(in the rows, 128 means zero)
Each named move below is a turn or a mirror, shown by a few rows before and after it. Which moves, in which order, take the first row of each later pair to the second? The first pair is answered.
move q_954:
[128 118 102 133 143  97 132 118 136 143 146  70] -> [129 107  90 139 128 113 144 109 140 147 151  66]
[142 124 125 145 133 179 138 140 137 139 124 188] -> [138 162 142 134 172 140 113 156  95 139 122 173]
[138  96 133 160 122 161 125 128 140 143 116 144] -> [136 127 145 148 147 119 104 138  96 146 115 132]
[111 193  78 121 118 123 140 103 135 100 127 157] -> [110 196  74 115 113 121 138 106 135  99 125 157]
move q_693:
[121 190 117  92 142  72  92 137  96 136 118 142] -> [153 161 128 135 148 136 101 125  74 182 133 165]
[113 138 107 108 136 106 132 121 139 116 133  94] -> [112 155  97 114 142 123 127 111 115 136 145 129]
[150 148 160 122 120 134 153 132 161 154  83 137] -> [139 159 157 112 114 118 150 129 160 143  85 131]
[124  89 104 141 117 118 125 104 119 150 156 108] -> [118  96 104 129 111 101 118 107 129 138 148 102]
move q_48:
[117 125 146 108 129 130 119 155 157 105 101 125] -> [111 116 146 109 131 137 114 159 154 100 105 135]
[120 128 114 120 111 121 142 125 147 124 118 114] -> [108 112 107 121 118 132 131 124 133 114 133 135]
[159 114 115 151 140 138 152 108 120 156 152 112] -> [153 110 109 140 128 118 156 106 126 142 154  99]
[108 104 159 124 117 137 126 167 198 103  91 116] -> [ 93  93 145 121 126 139 116 165 176  89 107 132]
move q_43:
[120 196  67  99  84 122 176  93 152 143 129 146] -> [130 178  73 114  76 113 187  79 141 158 134 111]
[143 159 103 137 110 164 174  91 124 169 127 135] -> [153 179 122 128 124 126 171 101 113 176 118 100]
[125 122 114 143 126 104 116 137 120 137 118 100] -> [108 141 109 138 125 110 105 148 131 120 112 134]
Pairs:
Each pair is 2 to 3 moves apart.
[141 115 110 131  94 139 143 151 182 115 139 151] -> [115 118  92 124 116 103 108 147 123 103 172 166]  q_43, q_693, q_48
[136  81 110 151 127 144 165 106 202  96 101  52] -> [123  56 118 174 159 210 114 112 149 104 130 150]  q_48, q_48
[124 131 101 135 115 117 150 105 106 147 163 104] -> [139 139 104 146 115 154 157 118 117 157 149 136]  q_43, q_693, q_954
[115  86  88 133 100 106 145  91 102 142 166  95] -> [104  77 100 117 102  90 128 112 124 109 157  83]  q_48, q_693, q_693
[171 149 143 138 155 133  95 132  92 157 140 117] -> [181 100 145 148 129 158 112 127 142 149 137  93]  q_693, q_954
[111 174 114 126 124 143 109 140 172  93  97 183] -> [154 142 155 159 150 181 105 145 139 145  98 171]  q_693, q_954, q_693
[138 127 169 110 156 116  85 166 130 100 107 131] -> [128 106 136 108 119 146 110 147 179  85 117 157]  q_693, q_954, q_693
[117  92 162 123 144 104  68 152 118 108 114 106] -> [122  91 158 123 127 121  82 158 161  94 103 111]  q_954, q_43, q_43
[123 132 148 129 148  83 122 130 113 137 128  85] -> [ 94 166  98 117 128 100 138 105 129 124 149 153]  q_954, q_693, q_693
[133 172 118 114 102 139 143 140 147 148 141 100] -> [128 126 112 133  99 173 133 129 124 152 164 126]  q_48, q_693, q_693
[111 105  97 110  99 115 138 121 140 120 146 125] -> [133  98 138 121 121 113 127 139 125 134 135  91]  q_48, q_693, q_43
[175 147 144 138 137 150 152 133 158 144  91 102] -> [161 193 128 124 154 145 142 128 118 151 100 147]  q_693, q_693, q_693
[125 124 132 169 120 162 119  99  90 147 125 164] -> [ 90 151 113 118 112  82 107 118 110  87 107 134]  q_693, q_693, q_693
[150  83 137 156 117 175 159 113 127 159 129 109] -> [147  68 145 147 114 156 157 117 144 147 122  88]  q_954, q_693, q_954
[136  90 159  93 133 150  94 148 142  84 124 109] -> [136  92 120 117 128 174 106 108  89 127 161 153]  q_693, q_693, q_43
[147 107 162 158 135 169 120 115 106 162 130 138] -> [139 126 160 144 125 188 120 137 144 135 110 168]  q_43, q_43, q_954
[104 153 130  82 146 110  90 149 144  79 105 145] -> [146 170 153 105 157 138 103 160 146 119  79 150]  q_48, q_48
[128 155 152 107 139  88 119 160 132 105  90  83] -> [114 134 114 124 123 178 115 147 149 101 115 197]  q_43, q_693
[124 209 109 141 141 146 104 104 133 133 129 199] -> [167 153 144 168 138 104 141  78 123 180 139  66]  q_43, q_43, q_693
[123 175 113 121 166 114 121  90  43 157 171 147] -> [118  83 109 122 118  87 145  75  97 133 176  63]  q_693, q_48, q_48
[132 117 148 154 163 178  80 149  79 146 140 183] -> [149  85 189 148 161 145  88 172 124 130 103 101]  q_693, q_43
[110  95  82 120  75 124 172  85 171  95 136 123] -> [ 87 140 136 115 162  70  89 131  65  98 128 124]  q_48, q_693, q_954
[152 119 145 137 132 129 151 132 160 126 104  88] -> [147 159 133 147 149 149 144 118 104 154 121 147]  q_693, q_693, q_693
[154 171 157 121 169 173 121 141 115 138 115 150] -> [150 198 140 108 162 126 147 129 125 136 114 120]  q_48, q_693
[106 116 153 123 118 187 103 143 140 122 127 226] -> [108 134 201 105 162 117  70 174  97 120 103 153]  q_693, q_954
[120 119 131 138 109 167 132 125 137 122 132 176] -> [143 115 163 145 127 120 139 117  98 156 139  92]  q_43, q_954
[125 152 125 116 150  66 131 105  96 145 139  69] -> [104 177 101  84 125 113 131 138 182  97 108 148]  q_954, q_43, q_43
[105 134  66 124  71 106 138  91 131 129 164 133] -> [151 157 106 155 105 127 141  97  83 188 159 128]  q_954, q_693, q_48
[ 63 122 132 114 105  80 125 104  93 124 108 108] -> [111 153 159 147 119 153 148 100 102 180  94 150]  q_43, q_693, q_48
[126 198 125 120 155 133 121 130  83 147 140 163] -> [163 136 126 152 111 197 162 117 148 167 137 151]  q_48, q_43, q_693
[135 117 147 135 138  88 121 122 127 129 122  68] -> [ 97  85 115 132 118 134 103 121 148  92 144 141]  q_48, q_43, q_954
[145  74 160 160 136 189 108 134 129 149 102 158] -> [ 91  72  98 124  95 144 115 122 165  86 122 168]  q_693, q_693, q_43
[118 142 142  97 113 110 133 143 188 115  86 116] -> [128 169 142 124 139 164 124 140 133 156  99 184]  q_48, q_693, q_48
[163 136 141 128 110 185 142 133 166 142 103 125] -> [143 133 125 111  98 162 143 131 187 104 103 115]  q_693, q_43
[107 164 101 109 113 113 130 142 179  85 101 147] -> [102 174 104 108 140  64 113 131 107 103 128 125]  q_43, q_693, q_954
[112 130 153 128 151 101 132 125  92 123 138 123] -> [ 95 129 117 118 120 114 148 112 129 101 144 141]  q_954, q_693, q_693
[145 182 125  96 121 110 127 170 136 111 108 140] -> [146 168 124 113 130 150 117 148  94 137 131 184]  q_48, q_693
[117  71  88 116  94 159 137 109 169 115 148 124] -> [108  76  98 110 101 151 133 126 187 106 133 115]  q_48, q_693
[136 134 133 128 156 134 111 153 139 143  73 138] -> [106 118 121 118 159 136  95 152 122 121  93 160]  q_48, q_48, q_48
[110  72 107 126  98 121 141 120 162 126 119 131] -> [127  74 124 147 122 126 140  99 107 166 134 123]  q_693, q_48, q_43
[169 137 126 117  70 137 187  86 187 141 122  81] -> [115 198  84  78  86 114 160 104 174  94 120 156]  q_693, q_954, q_43
[132 128 163 115 138  88 113 161 151 109 105  63] -> [134 178 140 137 164 129 105 138  72 153 138 154]  q_693, q_693
[116  68 131 122 110 121 138 108 151 108 135  85] -> [ 90 165 125 102 156  90 111 127  99 104 120 138]  q_43, q_693
[133 140 123 117 131 153 107 153 164  97 119 163] -> [140 121 112 113 108 131 138 138 186 105 123 114]  q_48, q_43, q_693
[134 118 130 154 121 119 135 123 115 150 128  85] -> [131 129 118 147 114 167 134 133 144 138 117 153]  q_43, q_693, q_954
[139  87 100 136  87 107 178  74 150 143 164  74] -> [164 131 166 147 157  91 133 116  78 175 135  56]  q_48, q_48, q_43
[144 166 141 133 142 129 144 115 109 163 125 115] -> [135 160 136 130 122 156 146 131 164 134 107 138]  q_693, q_43, q_954
